In the rows, zero is written as 128.
The same turns and mirrors carry the whole set onto itself and the rows of a family onto each other. Which other rows belong to the same family as each row named below? List them in the order they appear above.
These 40 rows form 5 families of 8 rows each.
q197: [132 103 138 123 120 101 143 164]
q130: [154 108 165 126 142 122 114 144]
q424: [139 109  95 149 136 121 126 169]
q265: [152 118 165 120 130 125 117 139]
q413: [139 104 135 129 121  90 138 161]
q997: [138 118 132 129 123  96 151 153]
q122: [142  94 119 120 122 145 108 163]
q225: [128 117 142 123 130 113 154 167]
q925: [133 136 141 160 145 106 129 136]
q830: [149 122 124 147 143 147  92 140]
q935: [151 120 155 122 117 126 119 128]
q189: [132 116 107 154 148 120 124 177]
q666: [159 102 124 149 138 134 148 137]
q831: [126 123 149 152 111 123 104 171]
q916: [143 132 128 145 143 157 106 144]
q742: [124  87 123 121 126 139 116 151]
q92: [125 123 104 153 136 119 122 176]
q509: [158 113 158 124 127 130 122 130]
q967: [150 134 123 152 144 147 101 142]
q131: [155 108 107 134 146 126 146 139]
q362: [126 128 153 142 118 121  97 168]
q152: [140 142 143 155 142 103 136 142]
q862: [114 122 139 145 118 112 106 171]
q30: [118 128 142 138 117 120  99 170]
q351: [140 147 129 157 151 110 121 143]
q487: [154 118 120 153 134 135  90 138]
q412: [133 115 137 129 120 101 151 165]
q799: [165 108 119 138 147 127 145 136]
q404: [128 129  96 149 121 125 130 163]
q722: [143 127 167 126 127 127 118 137]
q420: [143  89 133 119 113 137 124 162]
q89: [150  99 121 115 119 142 116 170]
q608: [146 148 138 156 141 106 123 143]
q958: [159 148 139 154 138 109 128 155]
q195: [156 113 112 124 153 123 139 135]
q485: [137  89 125 119 123 142 120 162]
q315: [124 134 138 127 126 113  95 167]
q606: [130 119  97 157 135 122 126 167]
q71: [169 116 122 130 146 135 138 134]
q290: [144 119 129 147 141 151  92 154]

Which other rows belong to the same family as q152? q197, q122, q92, q509, q967, q131, q362
Which other rows belong to the same family as q722? q424, q997, q862, q351, q420, q71, q290
Which other rows belong to the same family as q608? q265, q830, q30, q412, q799, q485, q606

The same turns and mirrors carry the whole set onto itself and the rows of a family onto each other. Which other rows belong to the same family as each row named below? List them in the order they appear above.
These 32 rows form 4 families of 8 rows each.
q383: [140 137  99 120 143 159 132 116 106 148 145 145  78 132 132  97 134 128]
q286: [138 122  87 123 131 153 141 129 110 125 140 129  57 130 138  96 139 126]
q299: [129 120 107 117 105 139 153 124  77 134 191 115 134  86 130 113 126 135]
q703: [134 114  96  85 119 125 142 137  67 116 173 114 131  95 119 108 145 126]
q558: [122 109 110 107 113 136 142 135  70 119 185 124 141  85 131 116 150 116]
q121: [118 127 118 154 115 166 136 115 101 148 173 146 115 105 145 113 133 116]
q259: [127 114  91 110  99 129 156 142  78 111 175  94 106  94 122 108 123 136]
q460: [154 132  87  85 131 133 150 124  84 135 164 112  95 113 116  97 129 148]
q114: [140 119  85  97 117 127 156 141  85 112 161  95  82 109 118  98 127 140]
q409: [109 100 110  96 128 116 168 138  75 111 152 113 111  96 123  96 149 153]
q428: [151 138  90  97 142 143 139 121  98 142 147 127  79 129 120  94 131 141]
q205: [ 94 101 122 114 118 122 165 139  77 113 162 117 122  86 130 100 147 144]
q182: [118 122 118 143 104 153 146 119  91 141 186 133 133  89 140 117 128 123]
q793: [108 108 106 152  91 155 145 130  91 123 172 125 116  98 149 115 128 115]
q156: [ 83 101 128 136 115 133 161 137  84 118 158 132 125  91 137 103 147 133]
q339: [108 119 122 144 127 157 130 127  98 132 171 157 111 101 139 108 159  96]
q4: [115 110 100 133  90 141 151 138  81 114 179 106 119  88 134 112 124 124]
q201: [ 80 103 128 147 122 147 150 133  95 124 146 147 115 105 141 100 149 126]
q21: [138 126  90  73 133 125 135 137  75 117 154 115 107 113 109  98 143 130]
q620: [112 108 103  99 145 131 151 133  94 120 122 134  81 126 129  88 154 148]
q393: [137 133  93  85 145 134 125 136  88 126 141 131  86 127 110  91 147 123]
q391: [112 111 104 157 103 166 137 126 105 128 155 139  97 112 156 114 135 110]
q894: [ 86 108 122 139 133 150 144 129 103 126 127 153  95 120 143  96 151 127]
q976: [ 98 109 109 120 142 146 146 127 104 126 117 149  85 129 136  89 152 136]
q323: [113 112 121 133 116 148 139 132  84 126 183 143 133  87 142 114 154 104]
q113: [144 126  97  94 117 130 155 127  75 132 179 108 119  97 121 106 128 146]
q347: [117 106 102  87 139 121 161 139  83 113 135 120  93 113 124  90 153 152]
q870: [115 128 116 135 141 157 122 129 104 137 152 158  88 119 132  99 156 100]
q886: [126 135 108 144 131 167 132 116 109 150 153 153  93 123 141 104 134 117]
q215: [126 134 103 110 151 148 121 133 100 134 140 147  79 130 118  92 151 110]
q143: [144 123  82 102 130 139 150 135  98 119 147 110  61 123 122  93 134 138]
q714: [125 116  96 145 122 167 136 124 113 128 142 140  72 125 150 106 141 115]

Which other rows belong to the same family as q793? q286, q259, q114, q4, q391, q143, q714
Which other rows belong to the same family as q870? q703, q558, q339, q21, q393, q323, q215
Which other rows belong to the same family as q894? q409, q205, q156, q201, q620, q976, q347

The same turns and mirrors carry the whole set onto itself and the rows of a family onto each other. Which other rows belong to the same family as each row named below? List them in the order they appear above.
These 16 rows form 4 families of 4 rows each.
q597: [127 129 122  93 114 172 139 122 118 108]
q76: [127 126 127 109 117 167 139 151 114  94]
q817: [137 134 174  89 105 138 129 144 124 116]
q127: [142 120 163  90 115 112 138 151 111 110]
q60: [130 136 106 100 128 118 161 113 124 131]
q568: [145 126 122 115 133 122 159 111 107 119]
q763: [117 124 106 120 121 134 159 138 112 131]
q653: [126 133 118  99 126 121 156 126 120 156]
q6: [130 153 139  97 127 114 157 159 157 119]
q87: [162 139 162  77 120 135 144 146 134  99]
q571: [130 113 127  72 107 150 138 142 105 106]
q712: [127 131 115  76 120 172 141 138 124 120]
q547: [148 153 142 125 134 121 167 143 142 121]
q630: [144 148 121  96 137 122 162 159 146  96]
q879: [136 159 141 104 132 140 156 160 156 131]
q968: [151 136 168  77 117 141 135 132 124 133]

Which other rows belong to the same family as q568? q76, q127, q630
Which other rows belong to the same family as q763? q87, q571, q547
Which other rows belong to the same family as q597? q817, q60, q6

The same turns and mirrors carry the whole set onto itself and the rows of a family onto each other. Which other rows belong to the same family as each row named below? List them in the order they appear above.
These 28 rows form 7 families of 4 rows each.
q544: [121 138 138 143 155 137 146 126 141 125 134 121 154 100 145 104]
q292: [172 147 126 131 109 142 110 169 117 133 163 139 105 113 140 123]
q985: [134 164 147 138 122 119 131 163  92 115 130 127 135  89 162 103]
q871: [142 130  88 141 139 142 122 134 133 151 144 143 137 122 123 137]
q748: [124 134 142 137 162 141 155 136 134 124 126 134 149 101 147 103]
q445: [164 148 124 131 111 141 108 169 106 143 160 142 106 118 146 138]
q536: [136 162 136 134 114 128 126 172  89 113 122 126 123  99 168 114]
q373: [124 161 140 131 124 129 127 166  85 114 120 130 137  86 157 113]
q638: [126 155 142 134 124 124 117 170  87 101 122 133 133  96 156 119]
q579: [140 115  97 136 152 144 123 131 129 148 143 137 141 122 127 133]
q450: [143 131  90 138 142 144 119 131 130 147 153 134 137 133 136 142]
q949: [171 151 130 129 111 144 108 164 113 126 162 156 110 106 146 135]
q595: [167 155 125 131 114 152 112 161 103 124 169 152 108 104 143 127]
q211: [127 140 138 140 154 143 151 130 132 125 142 122 164 104 150 102]
q765: [137 122  93 135 142 147 121 139 136 150 147 140 135 112 139 152]
q422: [120 137 133 134 160 138 152 125 138 126 139 131 150  98 138 110]
q582: [132 162 137 133 121 129 129 172  83 109 121 129 132  94 152 112]
q242: [169 163 134 132 106 143 107 170 111 131 160 145 116 111 147 124]
q269: [140 124 101 142 139 147 122 130 133 152 145 127 138 125 139 149]
q111: [126 141 144 142 159 141 147 128 133 118 131 119 152 102 148 103]
q803: [169 154 129 129 112 147 116 155 105 129 168 145 103 122 148 126]
q948: [122 137 137 138 158 146 151 142 129 123 137 124 163  92 142  99]
q285: [115 136 134 136 157 141 147 138 130 115 122 124 156 104 140 107]
q324: [140 124  94 135 146 148 124 133 130 156 150 133 138 130 139 137]
q736: [131 161 145 137 120 118 118 157  90 108 118 125 134 104 157 112]
q738: [151 127  93 134 142 154 121 128 139 144 152 146 134 119 134 136]
q705: [167 141 127 132 110 147 113 167 113 130 170 152 112 107 143 133]
q334: [129 168 137 123 123 120 125 165  94 117 119 127 132  97 165 111]

Which other rows belong to the same family as q765? q803, q948, q736
Which other rows belong to the same family as q269? q638, q595, q211
Which other rows belong to the same family as q738? q985, q445, q285
Which other rows belong to the same family as q579? q536, q422, q242

The same turns and mirrors carry the whole set onto itself and the rows of a family onto each other. Which other rows belong to the same family as each row named below? List them in the order they appear above.
These 40 rows form 8 families of 5 rows each.
q692: [125 152 129 118 145 103  94 127 120 109 129 122 112  94]
q850: [118 159 137 123 163 112 104 123 126 116 115 127 112  82]
q427: [ 97 137 143 130 116 167 120 114 126 146 109 134 153 126]
q333: [103 142 137 124 106 156 127 116 136 144 122 130 158 113]
q330: [ 98 132 154 123 104 163 114 124 129 130 127 126 165 113]
q583: [107 160 169 130 156 109 121 129  96 122  98 108 130 115]
q354: [121 153 125 103 153 116 104 126 130 118 112 121 121  79]
q615: [ 82 166 156 136 130 144 128 124  82 132 111 117 143 122]
q75: [ 71 145 163 135 131 139 133 129  94 131 133 116 148 125]
q448: [100 153 157 130 142 114 114 146  93 116 103  97 118 116]
q772: [121 159 143 121 152 108  90 126 137 120 119 114 113  89]
q7: [ 93 125 145 119 111 166 113 116 128 138 124 139 152 113]
q581: [123 146 138 119 125 144  89 117 155 110 139 130 140 100]
q934: [125 153 120 122 119 147 101 113 137 113 132 143 146  95]
q2: [133 158 139 124 149 115  94 136 129 114 113 130 112  93]
q361: [ 87 158 153 130 128 141 137 119  93 132 116 110 160 130]
q221: [ 93 140 154 117 115 164 126 125 136 138 129 130 162 114]
q728: [138 151 145 118 138 109  99 123 132 122 119 130 106 102]
q199: [117 147 128 110 117 147  90 113 142 118 139 143 134  96]
q78: [114 156 127 114 127 152  99 123 151 119 135 141 144  89]
q983: [ 81 142 156 133 119 151 130 127  85 128 118 110 144 122]
q785: [108 166 167 123 142 108 112 142 100 123  98 105 120  98]
q852: [ 86 140 156 127 134 138 142 132  89 139 115 117 148 130]
q839: [120 150 137 115 151 108  90 133 131 121 121 131 102 101]
q358: [116 150 135 106 131 160 104 105 154 128 129 123 136 103]
q322: [113 156 128 112 154 111  89 135 126 109 113 119 113  94]
q701: [ 77 141 155 134 142 130 143 141 105 136 111 118 153 119]
q174: [ 97 155 159 126 159 112 115 140  98 116 118 101 114 119]
q596: [109 146 138 103 129 150  87 115 156 118 130 136 129  97]
q718: [102 147 165 130 143 100 117 140  94 126 118 108 115 117]
q284: [ 93 139 147 124 112 162 116 104 130 142 136 122 160 115]
q685: [ 97 148 159 132 113 164 123 125 134 122 127 121 169 112]
q905: [ 99 161 150 138 153 105 113 131  87 121 114 101 125 107]
q622: [ 89 138 162 143 124 134 128 123  92 143 110 108 152 127]
q751: [ 79 136 152 134 133 142 133 138  92 128 116 109 156 124]
q142: [ 89 129 144 134 118 157 114 122 137 130 129 134 166 115]
q910: [ 98 164 156 117 160 109 128 128  97 121 127 111 109 115]
q118: [113 143 125 114 130 139  93 108 154 133 133 134 141  90]
q308: [114 162 160 126 153 114 121 133  88 117 115 110 116 118]
q479: [122 158 137 117 128 148 105 111 157 128 135 132 125  87]

Which other rows belong to the same family as q2? q221, q78, q852, q308
Which other rows belong to the same family as q583? q850, q333, q361, q479
Which other rows belong to the same family as q701? q934, q728, q685, q910
Which other rows belong to the same family as q118? q772, q284, q905, q622
Which other rows belong to the same family as q839? q330, q199, q174, q751
Which other rows belong to the same family as q448? q7, q983, q322, q596

The same turns and mirrors carry the whole set onto itself and the rows of a family onto each other. Which other rows belong to the same family as each row named below? List them in the order they appear above.
These 30 rows form 5 families of 6 rows each.
q228: [152 136 161 130 146 100 113 130 143 128 118]
q508: [156 125 142 158 139 137 137 127 142 166 114]
q672: [119 148 133 104 145 128  99 107 138 136 150]
q158: [134 155 160 108 150 115 117 124 144 118 120]
q298: [124 147 157 147 145 150 105 116 134 160 142]
q814: [151 127 106 129 149 118 140 120 143 161 142]
q377: [125 140 125 135 124 104 105  98 119 164 112]
q418: [133 150 108 114 153 141 147 115 143 152 142]
q149: [135 120 126 134 120 151 132 113 149 177 115]
q246: [122 159 133 111 145 160 142 114 145 142 120]
q720: [146 121 136 138 140 108  94 115 133 154 147]
q19: [139 152 175 138 149 128 119 131 144 133 115]
q475: [147 147 142 132 112  90 141 125 138 133 126]
q912: [127 159 160 141 131 152 144 122 140 147 108]
q781: [132 150 129  91 131 114 135 112 145 121 121]
q328: [153 124 111 104 138 106 128 114 146 140 126]
q654: [141 139 142 129 135 142 108 164 127 152 136]
q134: [ 95 143 146 104 119 136 120 125 135 148 135]
q832: [136 159 157 148 115 117 148 127 137 142 121]
q73: [126 168 144 118 116 112 148 120 137 127 125]
q10: [146 133 131 114 134 124 103 159 128 145 139]
q619: [121 115 134 112 115  98 111 130 137 152 138]
q846: [162 121 142 143 125 101 130 126 138 148 114]
q368: [141 112 112 112 119 129 123 109 152 166 119]
q545: [116 151 135 143 126 125 110  99 119 167 108]
q288: [122 131 118 106 123 152 132 105 152 163 119]
q12: [111 154 124 121 128 116 108  95 121 156 112]
q297: [141 140 122 146 152 146 149 124 141 169 139]
q82: [115 125 158 146 114 130 118 135 133 172 128]
q854: [132 148 137 106 136 143 108 156 128 141 138]

Which other rows belong to the same family as q82? q672, q298, q720, q134, q619
Which other rows belong to the same family as q377? q654, q10, q545, q12, q854
Which other rows belong to the same family as q475? q814, q418, q832, q73, q297
Which other rows belong to the same family as q228? q158, q149, q19, q368, q288

